The same turns and mirrors carry the whole set onto itself, and each row onto the other rows of its family. Which rows share a family with each named row? Give them in list order.
These 40 rows form 5 families of 8 rows each.
nesag: [-0.71 -2.82 -0.14  0.07 -1.90 -1.40 -1.56  0.40 -0.96  1.73  2.44  0.77
 -2.06  1.01 -1.72  3.55  0.05  0.70  0.56 -2.05  0.82 -0.28 -0.48]
vun: [ 0.28 -2.63  2.83  0.97  0.00  0.14 -1.52 -0.79 -1.39  1.13 -3.00 -1.33
 -1.31  2.77 -0.59  3.14  0.32  1.12  0.67  0.40 -1.99  1.46  1.26]
talat: [ 1.06 -0.58  1.05  1.97  1.22 -1.25 -3.81 -0.65 -1.19  2.99  2.87 -0.01
 -1.79  2.67 -3.10  3.09 -1.19  2.51 -0.38 -1.30 -0.07  0.87 -2.08]
gade: [ 0.32 -1.70  2.86  0.71 -1.10  0.07 -1.57  0.81  0.46  2.01 -2.45 -1.23
 -1.60  3.25 -1.19  3.24  0.37  0.13  0.90  1.07 -1.84  1.62 -0.01]
kul: [ 1.15  0.95  0.56  3.38  0.00  0.60 -1.75 -1.00 -0.15  2.17 -0.39  3.57
 -0.72  0.41 -1.53  2.94  2.36  1.57 -0.02  3.77  0.89  2.30  0.76]
bolos: [-0.16 -2.18  3.60  0.08 -0.72  0.58 -0.45 -0.96 -0.97  1.40 -3.38  0.09
 -1.48  3.08 -1.85  3.01  0.67  0.67  1.15  0.32 -0.76  0.51  0.35]
lati: [ 1.10  0.32  2.59  0.60  1.09  0.18 -1.59 -0.31 -1.20  0.75 -0.45 -1.06
 -3.07  2.68 -0.10  4.80 -1.44  0.37  2.52 -0.53  0.71  0.66  1.96]
Bakul: [ 0.85  1.81  0.39 -0.36  0.67 -0.47 -0.61 -1.37  0.94  0.99  1.95  2.05
  1.14  1.91 -3.33 -0.29  1.20  1.00  0.03 -0.71  0.59  0.73  3.51]
Kasad: [ 1.80  1.87  0.71  2.08 -0.61  1.86 -1.66 -1.08 -0.30  1.40  0.01  4.26
 -0.95  0.02 -1.63  2.69  1.47  2.53 -0.13  3.47  0.17  1.92  0.14]
kuliz: [ 1.86  1.61 -0.85  2.83 -0.06  1.34 -1.55 -0.56  0.00  1.50 -0.22  3.56
 -0.92  0.09 -0.41  2.76  2.10  2.61  0.21  3.28  1.06  2.73 -0.13]
vakil: [ 1.59 -0.15  0.98  0.71  2.17  0.72 -1.16  0.16 -1.71  1.43 -0.20 -2.05
 -3.14  2.50 -0.74  4.60 -0.95  0.41  1.77 -0.01  0.37  0.45  2.07]
Bere: [ 1.22  0.13 -2.10  1.01  1.83  1.36 -0.71 -1.32  1.18 -1.85  0.63  0.58
  1.02  2.34 -1.45  0.17 -0.03  3.14  1.34  0.44 -1.04  0.18 -0.39]
mup: [ 1.85 -0.84  0.42  0.87 -0.39 -1.50 -3.69  0.38 -0.37  3.89  2.13 -1.36
 -2.00  2.03 -2.65  2.90 -1.15  1.61 -0.16 -0.17 -1.60  0.38 -2.01]
sef: [ 1.31  1.33 -2.02  1.78  0.67  1.22 -0.79 -1.29  0.59 -1.78  0.71  1.18
  1.98  2.71 -2.20  0.99  1.12  3.65  1.85  0.17 -0.83 -0.09  0.78]
kupe: [ 1.99 -0.05  0.29  1.03 -0.24 -1.82 -3.82 -0.10 -0.81  3.65  1.58 -0.77
 -2.19  1.38 -2.54  1.88 -0.07  3.09 -0.75 -1.43 -1.27  0.52 -2.24]
Zavef: [ 1.21  2.69  0.33  0.46  0.07 -0.96 -0.09 -0.34  1.56  1.41 -0.27  1.42
  1.29  1.32 -3.40  0.34  1.33  3.09 -0.31 -0.21  0.32  0.64  3.39]
Gom: [ 1.85  1.28  0.84  3.10 -0.41  1.30 -1.18  0.00  0.78  2.07  0.13  3.59
  0.40  0.21 -1.11  2.65  2.00  2.32  1.03  3.97  0.27  1.11  1.16]
Ziti: [ 1.15 -1.01  0.71  1.24 -0.31 -1.32 -3.44 -0.29 -1.14  3.74  1.34 -0.14
 -1.73  2.49 -2.70  2.77 -0.03  2.15 -1.62 -2.00 -1.33  0.54 -2.03]
bulus: [ 1.57  3.21  0.75 -0.51  0.12  0.13 -0.71 -0.82  1.81  0.11  1.44  1.85
  0.64  2.24 -3.32  0.04  1.78  2.22  0.45 -0.44  0.44 -0.10  2.44]
Rer: [ 3.03  0.04  0.78  0.61  0.53 -0.97 -1.26 -2.28  0.63  0.53 -0.23  4.31
 -0.85 -0.42 -0.23  0.20  0.46  1.93  1.43  2.02  0.07  2.28 -2.06]
ziki: [-1.04 -2.72 -0.02 -0.14 -1.86 -1.14 -0.48  1.31 -0.96  1.10  1.59  0.90
 -1.42  0.91 -2.02  2.02  0.85  0.97  0.27 -2.48  1.05  0.55 -0.60]
nit: [-1.49 -2.09  0.62 -0.04 -3.03 -1.05 -0.82 -0.24 -0.65  1.63  1.76  0.99
 -1.61  1.53 -1.03  3.28  1.84  0.70  0.26 -1.70 -0.89 -0.72 -0.81]
pef: [ 0.27 -1.79  2.72  0.85 -0.03  0.60 -0.66  0.23 -0.81  0.66 -2.94 -1.61
 -1.78  2.68 -1.29  2.52  1.71  0.48  0.68  1.54 -1.47  1.95  0.25]
sig: [ 1.97  1.61  0.51 -0.17 -0.33  0.85 -0.65 -0.74  1.59  1.49  1.52  2.17
  2.14  1.25 -2.87 -0.55  0.70  1.78  0.32  0.33  0.27  0.03  3.18]
Nin: [ 1.52  1.07  2.06  0.88  1.42  0.34 -1.66  0.22 -1.93  0.62 -0.23 -1.47
 -2.73  2.19 -0.56  4.19 -1.78  2.23  3.16 -0.55  0.52  0.83  1.85]
fav: [ 3.78  0.13  0.65  0.10  0.62 -0.22 -1.33 -1.52  0.98  0.98  0.01  4.03
 -1.97 -1.35 -0.14  0.25  0.78  2.26  0.86  2.00 -0.49  1.05 -0.78]
nibos: [ 0.87  2.18 -0.23  1.79 -0.64  1.06 -1.93  0.03 -0.86  2.75  0.10  3.58
 -0.87 -0.14 -0.06  1.86  2.06  2.59 -0.22  2.61  0.29  2.30  1.84]
viv: [ 2.31  1.38 -1.09  2.51  1.11  0.67  0.37 -1.46  1.72 -1.25  1.10  1.47
  2.55  2.65 -1.00  1.51 -0.08  2.59  2.19  0.65 -0.83  0.23 -0.06]
Sotu: [ 3.34 -0.31  0.71  0.18  0.71  0.18 -1.44 -2.85  0.92  1.42 -0.11  4.32
 -1.83 -0.48  0.43  0.38 -0.15  1.89  0.40  1.12 -0.90  0.88 -1.88]
lotis: [ 3.94 -0.72 -0.55  1.74  1.06 -0.47 -0.51 -0.96  0.67 -0.11 -0.36  3.20
 -2.07 -0.97 -0.08  0.28  0.29  1.71  1.41  1.26 -0.35  1.16 -1.61]
Zugod: [ 1.75  2.58  0.65 -0.59  1.31 -0.66  0.03 -0.91  1.45 -0.05  1.24  1.70
  1.30  1.74 -3.02 -0.44  0.97  2.27 -0.28 -0.53  0.06  0.99  2.71]
beno: [ 4.05 -0.13 -0.06  0.35  0.57  0.65 -0.79 -1.75  1.58  1.75  0.81  3.46
 -0.33 -0.10  0.25  0.00 -0.29  1.51  1.01  1.50 -0.42  1.62 -1.71]
Rez: [ 0.84 -1.79  3.15  0.74  0.56 -0.21 -1.58 -0.62 -1.48  1.14 -2.83 -1.49
 -2.03  3.71 -1.67  2.79  0.77  0.36  1.03  1.16 -1.76  0.85  0.45]
tofiz: [-0.76 -3.02  0.07  0.78 -1.88 -1.97 -1.36  0.82  0.14  2.15  1.40  0.58
 -1.89  1.32 -0.73  2.74  1.03  1.61  0.63 -2.99  0.35 -0.18 -0.17]
Kal: [-0.89 -2.73  0.82  0.08 -2.46 -0.66 -0.98  2.01 -0.59  1.88  1.69  1.14
 -0.95  1.89 -1.67  2.98 -0.63  0.81  0.66 -2.44 -0.32  0.95 -0.25]
Susir: [ 1.42  1.28 -2.05  0.83  0.96  0.78 -0.03 -2.28  1.19 -1.53  1.02  1.16
  1.55  3.00 -2.24  1.30  0.99  2.70  2.78 -0.07 -0.99  1.27  0.26]
zuton: [ 1.77  0.02  1.78  0.79  0.94 -0.26 -1.92  1.27 -1.91  1.33  0.24 -1.14
 -2.23  2.94 -1.40  3.94 -2.71  0.74  3.49 -0.21  0.14  0.14  1.14]
zuve: [ 1.44  1.56 -1.61  2.04  1.06  0.82 -0.19 -2.12  1.12 -1.90  0.46  1.33
  1.33  2.95 -1.24  2.09  0.25  2.86  2.37 -0.57 -1.26 -0.88  0.20]
guvo: [ 1.32 -0.91  0.56  1.65  0.41 -2.30 -3.03  0.55 -1.72  3.03  1.74 -0.71
 -1.88  1.95 -2.30  2.35 -0.59  1.65 -1.87 -1.21 -0.17 -0.51 -1.86]
kemam: [ 2.59  1.02  2.10  1.23  1.80 -0.22 -2.39 -1.30 -1.44  1.23  0.61 -1.94
 -3.35  2.49 -1.26  3.87 -1.11 -0.21  2.49 -0.22  0.20  1.46  1.26]

Which other rows belong to the same family as gade? mup, Gom, sig, viv, beno, Kal, zuton
Which other rows belong to the same family as Rez? nesag, lati, kuliz, sef, Ziti, fav, Zugod
Which other rows belong to the same family as bolos? talat, Bere, Zavef, nit, nibos, lotis, kemam

The same turns and mirrors carry the whole set onto itself, and each row onto the other rows of its family. Which rows share a family with each named row? Give them in list order.
These 15 rows form 5 families of 3 rows each.
F: [ 0.64  1.51 -0.88  0.18  0.02 -0.92 -1.57  0.14  1.70  1.30  2.37 -0.58
 -0.17  2.31  0.72 -2.14  1.09 -2.62  0.54  1.60 -0.71 -1.37]
Z: [-0.22  0.15  0.73 -3.69  1.81  1.36  0.90 -1.33 -1.42 -0.19  1.02  2.11
  0.99 -1.23  0.38  0.90  1.03  1.72  1.20 -0.96  0.07 -0.37]
D: [ 1.54  0.77  0.61 -3.52 -0.20  1.65  1.32 -0.35 -1.35  0.93  0.43  2.51
  1.04 -0.61  1.20  0.70  0.10  0.37  0.92 -0.53  0.89  0.16]
H: [-3.35 -3.43  0.13  1.41 -1.27 -0.82 -1.17 -1.87 -0.86 -0.72  0.34 -0.18
 -2.05  0.61 -0.35 -2.30 -0.03  1.53  0.59  0.66 -0.30  1.98]
T: [ 0.10 -0.54 -1.24 -4.36 -0.17  1.15  1.63 -0.98 -0.94 -1.06 -0.63  2.09
  0.51 -0.89  1.25  0.95  1.24  1.17 -0.03  0.71 -0.07  0.39]
X: [ 0.11  1.97 -0.19  0.27  0.12  0.17 -1.64  1.31  1.92  1.56  1.83  1.01
 -0.24  2.31 -0.63 -1.63  1.23 -2.62  2.16  1.19 -0.52 -0.67]
A: [-3.15 -3.97  0.32  0.23 -1.16 -1.01 -1.99 -2.63  1.04 -1.25 -0.31  1.03
 -2.36  1.52 -0.26 -1.90  1.18  0.88  0.27  0.67  0.52  1.67]
G: [-4.09 -2.65  0.67  2.05 -0.55 -1.03 -0.94 -1.06  0.18 -0.86  0.14  0.84
 -2.15  0.24 -1.39 -0.90  0.83  1.49  0.74 -0.75 -0.67  1.57]
E: [-1.75 -4.02  1.66  0.71 -0.33 -0.55 -0.98 -2.47 -0.64 -1.28  0.19  0.35
 -2.12  0.20 -0.99 -0.72  0.05  1.83  0.49 -0.85 -0.77  2.38]
S: [-2.58 -5.33  1.04  0.07 -1.17 -0.41 -1.79 -1.71 -1.24 -0.78  0.15  0.39
 -1.06  1.06 -0.98  0.06 -0.39  0.01  0.38 -0.31  0.29  1.51]
M: [ 0.47 -0.85 -0.34 -3.71 -0.10  0.69  2.32 -0.04 -2.07 -0.26  0.58  2.78
  0.98 -0.67  0.88  0.81  0.22 -1.81  0.34 -0.70  0.75 -0.02]
V: [ 0.62  1.12 -1.59 -0.33  0.12 -0.73 -0.72  0.65  2.69 -0.27  1.75 -0.20
 -0.88  3.23  1.46 -1.02  1.28 -2.34  1.67  1.22  0.85 -1.21]
B: [-0.13  0.35  0.04 -3.36  0.46  1.11  1.82 -1.56 -2.23 -0.29  0.54  1.64
  1.02 -1.66  1.78 -0.33  1.20  1.06 -0.12 -0.17  0.87 -0.42]
U: [ 0.71  0.59 -0.31  2.13 -0.44 -1.07 -1.13  0.89  3.07  0.50  1.99  0.51
 -0.68  1.90 -0.04 -1.66  0.56 -2.85  0.58  0.19 -0.25 -0.89]
Q: [ 0.29 -0.24 -0.60  0.26 -0.30 -0.95 -1.03  0.58  1.79  0.45  1.99 -0.84
 -1.34  2.95 -0.48 -0.74  0.71 -4.16 -0.01 -0.72  0.26 -1.45]

Which other rows belong to the same family as V? T, A
Which other rows belong to the same family as B? F, H
Which other rows belong to the same family as E? D, U

